(in the rows, 128 means zero)
runs of hidden systems
run 1, Vepo (10 x 26)
[[125 100 131 111 134 146 125  88  89 104 151 149  77 124 165 146 176 149
  158 203 107 138 127 145 103 176]
 [122 112 161 106 108 116 113 134 210 104 115 134  67 142 139 164  86 125
  154 173 127 154 121 174 108 122]
 [ 80 147 183 108 152 124 143 148 177 126  79 115 132 102 101 168 106  85
  148  80 130 126 135 127 149  80]
 [111 134 100 150 145 176 110  84 112 148  73 136 160 110  78 108 123  91
  113  56 111 108 147 134 154 123]
 [131 100  82 172 129 156 114  66  96 111 154 116 119 149 122  95 168 116
   79 108 175 121  76 112 137 128]
 [121  81 110 168 147  96 116 138 141 136 207 120 116 116 173 121 143 133
  138 149 183 103 112 129  90 180]
 [141 156 180 173 126  72 123 174 175 158 136 143 158 111 148 132  91 147
  160 168 136 158 103 132 131 167]
 [158 160 200 136 115  84 148 128  95 133  74 146 173 133 137 159 111  93
  151 146  87 106 142 107 171 102]
 [178 110  87  87  79 120 117 115 101 126  95 136 146 184 110 140  97 116
   91 103 110  87 164 137 163  94]
 [129 128  78  78 127 151 145 181 116 109 171  89 133 153 118 107 138 148
   60  98 167 119 131 107 115 100]]
run 2, Mupi (10 x 26)
[[ 88 135 147 202 162 137 106 102 174 163 107 137 145  76 108 116 115 103
  162  95 139 141 108 145 129 162]
 [123 103 167 221 140 103 110  64 118 134 122 133 139 113 148 126 126  66
  144 126 154  90  95 130 126 143]
 [150  80 130 176 114  70 105 117 163 141 147 138 143 153 150 149  88  88
  118 129 188  90  90 135 161 141]
 [144 138 169 148 130  71 147 191 143 135 147 114 186 136 145 137  96  97
   93 126 179 100  98 100 156 118]
 [176 147 131 135 120  69 155 175  84 150 142 146 198 138 147 117 120 127
  122 137 111  81 156  93 159 124]
 [201 130 114 111  91 117 146 147  85 120 140 144 157 151 135 117 133 149
   76 185  97 131 121 112 178 113]
 [165 125 113  63  91 128 150 164  93  95 158 100 108 167 145 132 139 164
   88 164 119 129 146 116 104  90]
 [128 161 101  40 113 136 140 178 126 127 128 125 114 148 112 137 138 202
  141 125 100 166 165 125 123 122]
 [109 171 132  77 137 198 137 129  98 115  93 124 114 104 100 117 154 157
  133 137  63 169 160 138 104 129]
 [110 126  92 114 130 188 115  58 125 102 106 139  58 137 109 112 157 142
  157 119  91 139 160 150  91 125]]
run 3, nugan (10 x 26)
[[144 150 139  82 130 168 149 197 144 124 103 133 162 109 109 119  82  93
   83 140  80  89 180 151 129 117]
 [134 152  76 122 151 157 168 112 136  99 129 163  97 143 100  77 172 139
  119 105  97 119 145  93 168  67]
 [ 99  53  99 126 126 155 119 103 116 141 164  90  87  61 128 157 175 148
  125 131 112 159 133 147 124 119]
 [123 152 114 150  99 118  98 126 135 142 144  87 110 144 128  97 113 182
  145 109 150 165 140 142  31 156]
 [ 95 181 188 125 151 103 124  98  90 138  85 144 154 137 135 159 149 135
  199 123 132 150 111 109 133 175]
 [146 121 144 121 122 166  99 110 150 126  72 166 145 136 117 140  71  73
  112 153 107  98 135 182 144 170]
 [119 143 121 130 146 133 152 123 203  76 125 150  89 175 113 110 119  88
  105 111 165 106  95 109 162  64]
 [ 93  67 104 138 162 109 143 161 150 161 172 107 141  61 125 152 148 114
  127  82 150 101 140 116 162 108]
 [159 136  94 197 113 128 114 142 119 162 164 105 166 110 118  63 122 163
   91 115 138 155 117 122 101 147]
 [143 130 163 164 121  92 126  70  43 117 140 124 133 149 171 138 181 135
  158 161 139 127  97  94 118 150]]
run 4, Peza (10 x 26)
[[184 123  77 176  90 101 117 124 100 157 167 129 158 140 130  86 135 183
   98 138 127 156 113 112 141 136]
 [148 123 164 125 109  91 137 131  52 108 170  95 130 146 182 148 162 144
  123 179 149 127 107 103  90 141]
 [149 142 133  59 107 104 124 192 122 136 126 135 145 152 149 151  92 156
  146 166 109 112 180 152  96 173]
 [132 186 175  68 125 169 157 168 129 104  78 131 137 126 104 142 117 125
  103 155  77 158 132 126 152  93]
 [128 106  87  89 130 174 148  92 112  99 108 141  86 126 107 124 157 112
  123 113  69  93 186 132 141  76]
 [115  92  61 106 110 162 108 106 172 121 150 112  70 138 100 125 146 172
  104 108 150 181 106 144 134 111]
 [ 66 127 142 151 158 149 121 107 118 128 153  77  96  91 133 126 171 137
  158 102 161 153 118 125  52 146]
 [106 156 131 151 138 117  90  87 139 159  96 161 134 139 122 124 111 150
  201 113 130 144 134 150 102 203]
 [126 138 200 165 130 137 110  83 141 115  75 148 139 127 131 157 105  65
  123 161 136 138  68 146 159 146]
 [133 101 127 148 132  99 129 122 172 120 116 144 124 148 134 136  86  54
  127  94 150  47 147 138 146  96]]
run 5, Vepo (10 x 26)
[[101 149 126 132 135 133 129 155 109 169 125  92 148  66 108 115 136 161
  163  81  86 140 195 132  77 130]
 [126 170 131 129 111 152 109  61  75 128  87 135 126 153 109 124 159 171
  148 125 114 195  96 119 131 151]
 [112  79 139  86 133 153 119  84  89  88 137 129  83 144 159 173 157 100
  126 170 144  99 115 146 112 155]
 [114 119 115 111 134 137 110 163 239 115 130 142  95 145 123 130  69 113
  125 133 159 125 123 169 111 143]
 [ 85 162 173 152 181 132 164 162 168 133 112 129 153  73 108 125 139  91
  135  96 129 133 113 100 169  90]
 [145 111  99 195 123 136 113  59  92 156  99 145 148  99 109 101 137 105
  139  94  80  98 162 131 143 126]
 [159  87 105 161  78 100  96  74 102 120 152  98 115 172 140 135 137 142
   90 121 181 153  68 119 134 115]
 [109 108 143 114 140  88 121 177 112 138 182  96 148 128 171 150 124 126
  139 131 187  92 134 127  72 184]
 [142 190 148 125 143 116 129 183 166 149 111 179 176 139 121 105  87 149
  143 154 117 146 121 132 151 183]
 [164 148 166 124 130 130 174 127  95 100 101 158 141 126 134 131 149  90
  113 170  73 102 135 102 188  75]]
run 6, tisav (10 x 26)
[[128 167 124  73 102 132 149 149 111 106 124  87 112 155 109 133 154 179
  111 106 129 180 126  98 123  70]
 [ 91 129 104  84 170 174 143 144  63 135 149 121 135  89 132 117 176 142
  144 122 101 102 183 127  85 175]
 [151 152  88 140 112 164 102 101 153 122 128 166  96 160 119  78 121 171
  133 170 106 169 119 155  99 175]
 [ 94 122 185 140 155 136 141  90 155  88 118 140  64 116 153 156 153  92
  175 173 125 127 109 136 111 118]
 [118 100 112 141 107 101  95 110 188 159  91 128 112 119 104 151  77 123
  169  74 114 121 171 170 119 117]
 [ 97 169 170 142 132 154 123 106 120 132  75  95 153 112  86 137 131 112
  112  77 144 178  84 113 150  97]
 [101  98  85 153 168 152 118  97  84 146 139 133 162 109 119 113 156  87
  111  75 156  65 134 118 141 164]
 [146 117  92 158 125 118 105 138 170 137 168 144 135 159 132 107 116 151
   92 143 187 161  58 125 158 167]
 [122 123 195 166 151  81 153 170 142 120 167 118 140 102 178 143 127  85
  139 171 157  93 111 109 115 127]
 [187 127 121 143  83  53 123 152 141 166 113 151 166 146 129 138  80 147
  148 122  96 111 167 128 165 113]]
run 7, Mudal (10 x 26)
[[155 132  97 139 138 144 153  80  90 116 117 182 104 125 127 101 180 143
  150 154  52 117 160 110 165 111]
 [126  59  88 116  93 149 101  81 132 115 155  98  61 124 129 152 152 164
  113 145 134 175 107 157 116 120]
 [ 77 147 134 123 137 117 114 149 155 136 139  75 111 131 123 127 119 149
  156  72 179 142 138 132  42 136]
 [ 97 192 165 127 164 126 126 140 117 162  84 159 188 110 112 129 129 132
  179 106 114 142 130 116 150 183]
 [151 118 150 169 131 174 117  60 105 110  83 163 132 120 123 120 129  72
  101 170  94 115 100 148 161 145]
 [133  70  91 151 116 102 117  76 171  99 153 135  66 174 142 133 129  99
  130 114 176  91 108 133 141  91]
 [100 100 122 124 130  86 126 187 180 166 155  88 149  93 116 159 104 138
  127  70 169 142 127 123 147 101]
 [149 182 151 176 132 119 143 159  80 162 118 110 208  94 116  85 124 131
  113 109 105 128 145  99 117 126]
 [173 130 126 134 112 115 127  85  46 116 135 160 144 172 159 127 166 140
  119 182 124 121  97 106 156 165]
 [141  71 124  86 101 129 108 143 153  97 157 112  90 157 158 163  96 113
   91 181 161 115 111 167 103 146]]
run 8, Mupi (10 x 26)
[[ 89 101  94 122 126 112  96 125 127 163 168  93 113 109 127 150 155 195
  159  96 168 182 115 134 101 171]
 [102 169 183 148 141 149 102 133 123 147 108 119 151  99 132 127 111 135
  156 155 131 164 112 153  69 208]
 [130 153 173 151 135 116 122  70 136 105  75 177 108 165 144 133 112  82
  183 155 110  94 136 143 120 148]
 [126  85 131 117 132 132 126 112 188 105 101 154 105 139 119 164  98  60
  105 124 140  96 109 147 196  89]
 [111 116 109 153 149 118 148 168 165 131 154  95 145 104 110 104 120  95
   90  59 162  90 137 103 137  68]
 [129 125  96 174 143  87 137 136  85 177 168 126 180  98 130 108 167 163
  141  92 141 130 126  84 160 147]
 [171 112 139 165 103 125 106 123  73 145 161 122 157 116 162 118 135 148
  100 200 122 149  99 139 109 190]
 [165 142 158 108  87  85 123 134 132  94 135 133  96 200 168 140  98 145
  140 185 145 126 119 137  85 135]
 [125 152 163  41 118 110 145 178 155 114  85 142 133 155 123 186  98 122
  139 131 117 124 147 134 167 105]
 [129 165 111  96 140 179 158 154 120 120  88 134 151 112  83  96 119 107
   94  90  72 102 181 123 144  80]]
run 9, nugan (10 x 26)
[[ 83 154 154 174 142 133 131 109 163 122 115  80 103 109 104 110 136 116
  142  67 153 152 115 115  83  76]
 [ 91 112 100 160 149 118  96  79  95 178 117 129 163 109 111 139 144 128
  169  58 157 114 133 129 135 184]
 [131 138 143 164 124 161  91 104 132 125 119 132 151 149 128 116 107 106
   86 156 174 156  53 147 125 190]
 [122 122 159 151 156  86 144 127 148  99 153 152 117 161 174 134 125  74
  148 153 177  57 111 114 120 139]
 [157 101 120 136 122  71 132 185 190 157 146 160 162 117 131 147  88 131
  120 140 133 121 120 130 203 123]
 [170 138 157 179 108 119 158 152 109 122 136  94 161 103 126  99 123  99
   71 134 108 115 125 105 137  57]
 [161  91  67 114 105  96 133  99  52 134 157 125 133 157 139 131 170 158
  122 104 124  95 153  95 152 112]
 [146 113 128  70  95 149 118 162  88 123 157  96 129 133 141 155 139 177
   83 179 134 179 101 138 115 154]
 [125 179 150  87 138 124 158 171 106 100 139 129 116 145 155 108 132 145
  158 161 101 102 185 119  56 139]
 [132 153 121  86 131 129 139 131 148 140  88 184 116 122 107 143 130 163
  179 147  57 157 163 135 179 127]]
run 10, tisav (10 x 26)
[[105 159 104 112 129 187 117 137 128 128 100  89 138 128  87  92 103 116
   95  63 131 116 165 146  65 120]
 [ 92 170  95 136 186 165 138 100 128 123 132 175 127 130 104  90 183 144
  150 101 136 142 100  95 165 155]
 [124  61 120 181 144 153 105 106 153 140 164 137 111  72 145 127 129 106
  114 176 131 126 104 170 124 179]
 [143 136 155 201  99  58 115 100 181 125 133 116 100 163 143 119  96 126
  160 119 166 139 102 121  98  91]
 [102 124 185 111 131  75 128 138 105 160  95 115 174 103 134 205 123 111
  171  96 136 125 128 114 173 129]
 [164 136 110 124  94 154 103 136  96 145  95 110 190 145  99 108  81 102
   57  99 128 103 137 145 130 136]
 [126 151 102 105 163 141 168 134 111  87 157 153 126 178 130 103 174 121
   92 127 169 104  90  76 175 108]
 [134  69  91 111 144 123 139 195 162 143 203 139 121  86 155 130 132 146
  113 170 125 107 151 146 134 159]
 [169 167 158 173  92  90 144 156 150 126 144 110 117 132 142  90 109 165
  139 169  96 168 137 117  84  90]
 [133 126 166 106 118  92 141  93  54 133  97 137 126 118 148 176 167 136
  189 136  76 116 168 111 143 114]]
run 11, Mudal (10 x 26)
[[130 187 157 139 118 152 130 107 149 124  57 140 117 123  96 106 102 124
  162 119  59 143 174 143 105  95]
 [102 122 108 112 137 159 127  40  84 111  84 142  98 141 103 150 184 124
  148  90 115 136 118 113 173 103]
 [ 94  77  65 137 136 179  86  94 147 140 145 107 110 113 102 120 129 123
   93  83 171 134 105 159 115 162]
 [ 86 165 140 187 173 110 133 144 179 134 156 121 138 120 128  94 133 122
  146  96 191 138  86 102 105 145]
 [128 119 175 187 148  83 126 121 111 168 120 152 178  77 148 148 131 107
  171 148 112 114 120 123 165 169]
 [195 109 152 183  66 101 103  80 123 123  96 128 133 156 136 133  86  99
  100 160 114 131 101 148 145 101]
 [133 101 127  95 102  80 133 123 109 104 137  94 120 183 141 172 127 105
  108  91 185  90 120 101 146  73]
 [133 130  86  78 130 131 134 217 134 158 144 118 189 122 108 126  97 140
   77  91 147 106 153 127 149 144]
 [154 184 132 137 151 157 175 179 109 107 156 145 157 120 131  65 152 137
   86 175 103 124 127  91 131 120]
 [153  92 111 116 126 113 145 123  96 112 174 160  90 128 173 136 170 159
  154 202  91 111 153 127 125 151]]
run 12, Peza (10 x 26)
[[116 105 184 116 150 159 137 148  66 125 142 113 156  69 160 158 155  94
  108 187 116 111 122 135 121 172]
 [176 169 102 115  99 118 128 145 168 111 109 159 114 194 124  86  73 139
  132 134 103  97 175 144  97 116]
 [104 120 161  83 146 128 163 143 134 110 124 130 115 108 125 181 169 130
  126 142 124 164  93 101 205  81]
 [134  88  82 145 111 163 115 123 119 143 136  99 118  85 112  99 111 120
  106 103  86  95 201 161  73 114]
 [118 173 109 115 116 116 122 100 129 117 126 126 112 188 110 120 152 185
  140  98 171 194  75  96 141 118]
 [ 89  84 150 126 161 158 118 112  81 135 146 116 127  67 155 159 165  99
  144 157 123 106 138 149  93 189]
 [154 177 124 143 103 120 104 132 197 124  94 156 120 185 113  92  59 139
  139 127 134 137 132 155  97 144]
 [ 89 126 191 118 165 117 158 117 124 112 107 135 128  98 133 182 165  85
  148 129 133 130  95  98 192  95]
 [153  81  70 161 108 137 102 127 153 162 125 134 139 106 108 100  83 109
  106  95 104  80 185 167 121 128]
 [124 164 131 147 126 109 141 122 132 112 143 113 134 167 118 114 154 149
  103 104 188 175  53  80 162  92]]

runs to name
run 13 (2 x 26)
[[138 150 124 160 139  98 148  68 120  87 124 168  86 184 150  99 157 105
  172 129 127  77 139  98 119  99]
 [124  57 125  92 106 110 105 135 163 153 126 125 119 104 124 206 113 137
  129 132 134 160 109 158 194 132]]
 => nugan
run 14 (2 x 26)
[[127 116  97 109 118 112 123 165 133 127 194 104  92 139 157 115 138 196
  147 155 145 147 151 137  55 160]
 [122 188 189 125 128  93 141 152 118 146 107 134 141 112 141 141 133 170
  194 160  92 176 144 115 108 148]]
 => nugan
run 15 (2 x 26)
[[132  76  77 121 120  83 120 153 127 167 184 115 146 120 133 153 148 178
  116 104 171 153 102 107 180 140]
 [152 146 170 155 113 131 132 172  76 136 159  82 172  99 153 106 126 135
   88 172 129 138 122 122  70 153]]
 => nugan
run 16 (2 x 26)
[[136 114 109 145 104 184 103  97  83 118 153  90 109 118 133  98 151 154
   85 160 126 166 110 148  65 158]
 [104 150 130 134 154 101 128  93 131 102 149 153  85 176 160 119 157 141
  201 138 163 110 123 115  79 166]]
 => tisav
run 17 (2 x 26)
[[128 140 129  94 153 123 137 181 142 150 140 169 175 114 125 147 140 153
  120 162 129 157  92 117 209 175]
 [174 108 147 172 113 142 142 147 122 105 149 114 133 108 152  91 105  79
   72 184  97  84 144 142  93 103]]
 => tisav
run 18 (2 x 26)
[[ 87 169 109 120 151 125 129  93 171 104 123 140  76 179 112 113 152 157
  177  85 168 160 104 105 114 115]
 [ 81  77 142 122 166 168 122 117 113 149 135 127 128  43 129 173 162 105
  136 146 114 139 120 150 156 169]]
 => Vepo
run 19 (2 x 26)
[[ 87 131 141  78 172 173 152 159 159 122  95 143 122  80 101 147 125  90
  139 111  83  97 180 147 146 113]
 [125 131  88 186 144 159 139  88 158 130 116 140 105  98  91  74 144 119
  127  84  92 128 148 118 143  71]]
 => Mupi
run 20 (2 x 26)
[[ 99 114 119 161 178 171 156  79 104  96 138 137 104 101 126 105 193  81
  116 116 124  95 116  98 147  96]
 [130  48  57 146 116 114  92 113 164 151 184 123  92 118 139 133 131 161
  127 126 155 135 123 157 119 162]]
 => nugan
run 21 (2 x 26)
[[160 136 124 103  67  83 111 113  60 147 104  91 157 172 123 155 117 165
  129  90 132 139 145 114 123 108]
 [122 142 108  41 124 154 124 160  61 117 137 111 153 167 132 143 140 154
   94 127 157 119 136 125 107 173]]
 => Vepo
run 22 (2 x 26)
[[132  96 186 153 143  97 145 141 172 120 144 155 114  98 162 168 126  92
  140 199 122 128  94 131 176 124]
 [162 115 137 167  91  79 131 157 167 148 117 103 140 111 123 125  72 107
  124  99 105  99 178 141 117  65]]
 => Peza
run 23 (2 x 26)
[[123 146 156 151 156 169 146  75  55  93 120 139 137 128 138 113 186  93
  103 157 131 119  82  99 146 138]
 [152  64  75 143 118 107 110 100 162 118 165 162  81 158 158 124 114 121
  142 158 137  79 146 159 120 153]]
 => Vepo
run 24 (2 x 26)
[[108 193 141  82 131  87 130 158  99 146 109 121 167 169 125 145 126 163
  174  79 159 130 148  96 114 154]
 [123 160 153  94 158 189 132 145 100 132  80 170 179 101 109 130 123 101
  103 161  83 125 127 143 170 179]]
 => nugan
run 25 (2 x 26)
[[129 109 163 133  96  89 107 148 167 168 118 100 142  97 117 184 103 156
  138 128 138 202  91 142 171 118]
 [135 166 174 150 109 131 112 124  69 139  89  84 176 125 122 118  97  97
  117 100 126 104 153 134  60 133]]
 => Mupi
run 26 (2 x 26)
[[161  57 100 177  99 125 101  44  96 116 145 135  96 141 148 133 151 110
  111 153 134 116  97 139 149 127]
 [133  94 134 109  88  77 111 151 147 118 169  81 106 171 157 168 106 148
  112 136 199 143  94 133  97 123]]
 => nugan
run 27 (2 x 26)
[[163  63 129 168 119  97 127 103 161 118 152 165 101 125 160 150 126  98
  122 192 127 111  95 136 188 119]
 [144  93 152 137  80  58 129 153 164 128 145  75 111 136 142 166  92 124
  123 116 155 128 133 129 115  59]]
 => tisav
run 28 (2 x 26)
[[141 116 154  72 123 109 150 185 163 103 120 136 121 139 144 163  86  87
  119 151 117  71 169 143 135  94]
 [156 153  91  85 116 136 165 172 157 123 113 149 126 136  97 108 115 144
  110 112  69 118 184 118 170  61]]
 => Mudal
run 29 (2 x 26)
[[172 147 152 188  65  76 116  85 119 137 104 108 126 159 127 127 115 153
  138 120 122 176 101 112 130  76]
 [120  76 143  96 112  98 113 106  49 137 131  96 150 132 153 198 147 112
  128 112 159  97 125 126 141 148]]
 => Peza
run 30 (2 x 26)
[[145 130  91 164 108 164  76  59  99 138 111 137 138 157 114  95 121 140
  105 123 144 150  99 149 108 190]
 [ 94 126 159 133 163 122 127  98 153  88 139 145  99 167 155 144 145  85
  140 151 198 111  66 119 129 152]]
 => tisav
run 31 (2 x 26)
[[171 124 109 116  74 154  91  80  90 136  77 132 150 164  99 141 109 138
   86 124 115 161 102 146 171 131]
 [104 113 115 104 147 161 134 123 111  80 154  96 110 163 135 122 149  89
   74 106 194  87  99 113 102 118]]
 => Mudal
run 32 (2 x 26)
[[127  88  57 131 119 114 121  76  98 142 150 125 111 140 113 134 184 172
  129  82 144 151 111  99 177 105]
 [106 102 118 146 123 149  98 148 116 149 175  63 143  91 131 124 130 146
   86 116 180 161  95 143  74 172]]
 => Mudal
run 33 (2 x 26)
[[ 90 117 150 175 175 170 133  88 126 136 105 139 143  65 108 131 162  78
  125 110 120 130  97 122 176 128]
 [143  66  80 205 111 109  89  78 146 150 153 116 125 128 125 112 116 111
  108  88 170 109 102 141 135 130]]
 => tisav
run 34 (2 x 26)
[[141 146 146 192 144  96 143 114 204 110 119 178  99 140 142  97 100  90
  165 147 115  92 137 129 130 105]
 [140  82 133 156 107  73 129 121 145 159 117 120 147  96 116 172 122 118
  132  94 123 136 120 115 208  71]]
 => Vepo
run 35 (2 x 26)
[[144  94  71 125  98 118 101 118 183 166 114 145 124 127  91 145 104 163
  127  97 117 169 125 149 195 115]
 [102 136 158 166 134 152 142 123  96 118 141  57 135  91 118 107 158 107
   89  97 149 140 106 104  88  82]]
 => Mudal
run 36 (2 x 26)
[[136  92  53 103 131 107 137 173 173 121 196 132  91 151 144 108 124 157
  123 120 153  88 168 130 103 123]
 [119 160 159 142 136 104 152 179 133 153 152 110 148  78 125 128 157 182
  146 145 113 198 114  95 140 115]]
 => nugan
run 37 (2 x 26)
[[109 117 114 155 122 135 114 117 190 109 154 104  58 130 134  98 114 143
  146 131 145 140 138 156  41 123]
 [ 83 168 173 149 153  97 129 109 152 150  93 139 123 104 123 150 141 148
  221 101 117 165 132 118 125 136]]
 => tisav
run 38 (2 x 26)
[[180 127 122 174 120 137 157 166 156 124 157 143 128  89 134  75 116 124
   90 185  67 120 152 131 133  92]
 [154  99 123 147  97  76 149  88 101 117 148 120  80 134 148 143 174 159
  161 142  95 142 139  98 146  60]]
 => tisav
run 39 (2 x 26)
[[ 95 131 177 155 174 123 157 117  77 134 133 135 141  64 154 139 182 107
  178 145  93 107 152 105 124 143]
 [177 105  98 162  74 118  82  66 142 147  97 157 110 155 121 126  94 150
  140 151  98 156 128 169 135 152]]
 => Mudal
